Look-ups in named tables: a row name and a column name give one cell, copied from the table.

relubiz =
fields: vegu, dok, dural, rato, nom, zemur, ladires, zor, kitin, vuzo
kepezo: [590, 590, 592, 532, 552, 503, 410, 514, 610, 487]
bevad: [417, 422, 423, 456, 436, 475, 507, 466, 416, 469]
tati: [587, 580, 588, 466, 517, 406, 235, 433, 619, 388]
keren: [555, 558, 567, 532, 535, 521, 446, 526, 577, 497]
kub: [602, 598, 598, 587, 598, 579, 577, 584, 598, 588]
nebiri: [354, 364, 360, 493, 431, 561, 731, 530, 327, 570]
lis: [564, 560, 560, 462, 505, 412, 280, 433, 587, 401]
mus: [568, 559, 560, 460, 511, 407, 287, 431, 584, 406]
nat: [392, 393, 381, 512, 469, 572, 779, 546, 345, 610]
misivez: [356, 361, 364, 491, 436, 558, 729, 531, 327, 573]
kidi: [586, 582, 591, 477, 520, 424, 255, 447, 620, 399]
bot: [586, 586, 592, 538, 554, 514, 425, 524, 607, 496]

What is the vegu of nat in relubiz? 392
What is the vuzo of tati in relubiz? 388
What is the zor of kidi in relubiz? 447
What is the dok of misivez in relubiz? 361
What is the rato of kidi in relubiz? 477
What is the rato of nat in relubiz? 512
What is the vuzo of bot in relubiz? 496
What is the nom of nat in relubiz? 469
What is the zemur of keren in relubiz? 521
What is the kitin of bevad in relubiz? 416
What is the dural of nebiri in relubiz? 360
What is the dok of lis in relubiz? 560
What is the rato of bevad in relubiz? 456

buta:
           zem  vapizo  sipaz
vuko     46771   20619  41865
lut     -41994   67872  10837
poz      44665  -19392  31957
kud      64836  -20344  23886
mavefa   60807   -3068   2039
lameme  -51827   91072  38342
katab    22153   35204  32529
pud      21420   36380  22006
kad     -43131   36458  18952
vik      46507   23741  19019
tel     -45119   73960  17905
kot      54607  -31733  23620
rizup   -32328   32519  25658
ziz        145   49210  20629

What is the vapizo of lut in buta? 67872
What is the zem of tel in buta? -45119
What is the sipaz of kud in buta? 23886
What is the sipaz of katab in buta? 32529
What is the vapizo of tel in buta? 73960
What is the zem of poz in buta? 44665
What is the vapizo of kad in buta? 36458
What is the vapizo of kud in buta? -20344
What is the vapizo of rizup in buta? 32519
What is the sipaz of pud in buta? 22006
What is the vapizo of mavefa in buta? -3068
What is the vapizo of poz in buta? -19392
What is the sipaz of poz in buta? 31957
Which row has the largest zem? kud

vusok:
         zipiti   vomo    guk  gebuve  mifigo    tam    giv
foz        28.5   13.2  -21.3    18.1   -49.5   24.5  -55.4
balo       11.6    8.6   27.5     3.7    23.6   -1.5  -39.2
gemef      29.8  -57.8   24.2     2.3    21.4  -29.7   -1.1
lizedu     -7.8   22.6  -57.7   -10.2   -12.7   11.7  -19.9
timu       53.7  -26.8   24.6   -17.0     6.0   -2.5   21.9
rufuzok    54.9  -50.8  -41.0    40.4    -4.6   -2.7  -18.1
kezitu    -16.7   16.3  -32.9     6.0   -39.5  -14.9    4.0
zup        -8.2   -3.0  -49.7   -36.0    10.5  -21.3    2.7
napuref    -4.9   72.5   35.4   -20.1    17.4    3.9    6.4
finosu     -4.8   80.8   26.4   -22.7    16.2   14.3   11.2

mifigo of timu: 6.0
zipiti of zup: -8.2
tam of kezitu: -14.9
vomo of lizedu: 22.6
zipiti of lizedu: -7.8
tam of lizedu: 11.7
guk of kezitu: -32.9
guk of zup: -49.7
vomo of gemef: -57.8
giv of timu: 21.9
guk of foz: -21.3
giv of lizedu: -19.9
tam of finosu: 14.3
mifigo of gemef: 21.4
gebuve of rufuzok: 40.4
vomo of zup: -3.0
tam of gemef: -29.7
giv of rufuzok: -18.1
Row with the largest gebuve: rufuzok

